In the rows, zero is written as 128.
Named turns come first, each shown by rows before and after it. Which turns, in which order, take the first row of each pair that follows to the second? Write the first one first, as in the answered first pair.
j_270 (before => after):
96,147,113,127,92,117,146,121 => 125,152,99,120,92,109,126,145
174,132,167,148,172,129,69,101 => 100,119,197,124,155,159,159,85
79,102,131,113,113,124,178,97 => 149,119,93,83,109,109,144,174
j_373 (before => after):
134,127,138,112,130,138,124,140 => 125,125,143,129,134,134,115,116
136,111,149,94,134,162,160,169 => 151,104,166,144,163,152,95,114
143,112,145,120,141,139,108,112 => 111,114,143,112,127,141,145,107
118,87,193,115,149,178,117,123 => 106,89,189,106,140,179,137,129
j_440 (before => after):
125,136,114,128,119,128,138,136 => 121,135,116,130,119,128,140,132
139,129,156,107,150,154,137,122 => 156,133,145,104,148,148,128,137
84,124,136,144,112,121,160,102 => 92,112,158,132,123,140,165,111
131,102,145,89,166,155,155,138 => 153,109,129,84,164,146,139,157
j_785 (before => after):
150,107,149,109,107,129,151,149 => 167,111,137,114,108,119,130,153
107,130,114,108,112,135,172,145 => 145,143,87,121,114,110,124,157
130,114,161,120,139,146,137,132 => 133,123,143,108,125,140,149,153
167,149,113,115,135,125,115,155 => 162,135,143,135,156,136,99,122
Then:
Each pair is two turns apart.
144,132,155,148,124,143,65,126 => 91,139,141,107,87,153,155,151 -> j_270 j_785
139,171,121,109,131,109,141,124 => 135,159,147,126,149,119,127,95 -> j_785 j_785
112,158,90,96,93,123,171,143 => 103,133,144,155,135,134,119,55 -> j_373 j_270
111,132,132,113,141,130,135,144 => 120,136,126,133,145,118,107,127 -> j_785 j_270
104,126,80,133,120,115,143,124 => 113,126,77,142,123,109,128,119 -> j_270 j_270
121,131,143,120,121,137,123,149 => 106,133,142,136,119,129,122,124 -> j_270 j_373
149,127,120,137,140,111,82,126 => 106,114,150,144,142,128,114,90 -> j_440 j_785
132,134,109,145,130,118,101,118 => 116,118,142,141,142,142,118,105 -> j_785 j_440
124,136,108,124,115,121,136,136 => 112,132,117,126,117,127,145,125 -> j_440 j_440
153,126,115,117,121,126,116,157 => 130,136,97,135,107,106,120,131 -> j_440 j_440
158,143,89,130,124,106,105,150 => 89,128,124,149,122,123,150,86 -> j_270 j_785
132,128,142,141,148,136,106,113 => 114,137,124,111,122,138,153,146 -> j_785 j_785
118,111,145,137,150,138,119,106 => 144,125,115,108,136,130,125,160 -> j_785 j_270
143,127,129,98,157,157,120,146 => 149,128,128,114,162,150,100,129 -> j_440 j_785
120,139,106,103,130,135,158,156 => 152,136,112,140,154,123,91,127 -> j_440 j_373
141,138,100,136,114,115,112,126 => 111,120,138,137,124,140,137,97 -> j_785 j_785
124,148,87,121,125,99,110,118 => 98,144,95,111,116,110,145,117 -> j_440 j_270
160,145,104,147,125,99,98,127 => 104,131,132,112,112,134,181,133 -> j_785 j_373
103,150,88,126,100,104,147,133 => 86,142,106,146,110,108,141,98 -> j_785 j_270
128,130,113,157,129,104,109,95 => 101,117,140,120,124,138,170,117 -> j_270 j_440
104,121,154,119,139,147,164,138 => 158,123,144,129,157,136,104,153 -> j_270 j_785
147,129,138,138,144,121,120,124 => 127,130,137,121,133,129,154,134 -> j_785 j_785
117,126,124,103,123,137,155,147 => 148,134,107,114,128,121,114,153 -> j_440 j_785
138,122,131,133,152,128,103,118 => 116,116,144,128,149,141,130,109 -> j_440 j_785
106,118,143,144,131,130,128,97 => 105,122,135,113,119,139,160,134 -> j_440 j_785
104,124,142,164,131,116,116,59 => 180,144,96,127,124,100,86,150 -> j_373 j_270
133,144,107,141,125,165,103,108 => 138,141,111,117,122,178,121,137 -> j_270 j_373
103,128,131,85,88,136,197,126 => 131,124,135,70,97,145,186,154 -> j_440 j_440
150,122,134,131,152,155,97,130 => 101,139,105,118,114,142,157,133 -> j_373 j_785
143,136,125,93,131,152,161,154 => 100,135,133,124,129,145,170,98 -> j_373 j_373
129,104,121,143,127,133,98,110 => 105,107,114,116,108,140,145,133 -> j_785 j_785
133,124,134,105,133,152,126,150 => 103,124,136,113,126,150,145,126 -> j_373 j_373
107,133,129,148,130,136,113,91 => 97,126,141,121,126,155,148,113 -> j_785 j_440
130,165,79,145,104,97,118,129 => 101,155,100,161,111,105,127,89 -> j_270 j_785
143,113,159,135,141,149,111,124 => 136,126,131,106,115,142,146,162 -> j_785 j_785
145,118,141,144,151,126,102,114 => 109,116,146,117,134,140,161,126 -> j_373 j_440
164,109,156,134,165,138,97,136 => 130,113,148,96,138,149,166,165 -> j_785 j_785
82,133,122,123,101,130,195,130 => 176,140,99,114,120,117,118,188 -> j_440 j_270
91,115,158,110,135,160,170,117 => 143,117,149,88,143,161,144,168 -> j_440 j_440
136,133,130,141,121,135,132,115 => 146,136,124,136,120,133,129,127 -> j_373 j_270
119,155,53,109,92,77,164,179 => 59,139,93,167,106,80,162,74 -> j_270 j_270
146,106,126,103,130,116,133,168 => 92,108,127,129,119,107,157,114 -> j_270 j_373
111,139,98,142,118,112,109,101 => 90,134,108,132,113,124,138,100 -> j_440 j_785
125,128,118,140,130,126,112,114 => 108,127,120,125,121,132,140,123 -> j_785 j_785
79,130,127,142,105,113,167,101 => 84,138,112,136,96,105,170,115 -> j_785 j_440
155,99,139,137,136,142,116,126 => 151,97,144,130,135,148,127,131 -> j_270 j_440
134,114,152,116,140,143,124,134 => 149,120,139,122,139,131,105,138 -> j_785 j_270
148,131,143,106,143,139,131,128 => 153,137,130,104,136,131,126,137 -> j_785 j_440
133,128,130,99,107,139,162,143 => 143,130,127,149,123,115,103,92 -> j_785 j_270
136,133,108,129,126,112,96,69 => 151,147,79,99,107,105,114,118 -> j_373 j_270
164,119,154,137,141,132,99,159 => 117,127,142,112,110,134,166,170 -> j_373 j_270
123,130,93,155,124,96,92,78 => 97,121,107,87,106,136,183,141 -> j_785 j_270
83,114,123,147,126,102,106,95 => 132,124,98,130,127,93,78,144 -> j_373 j_270
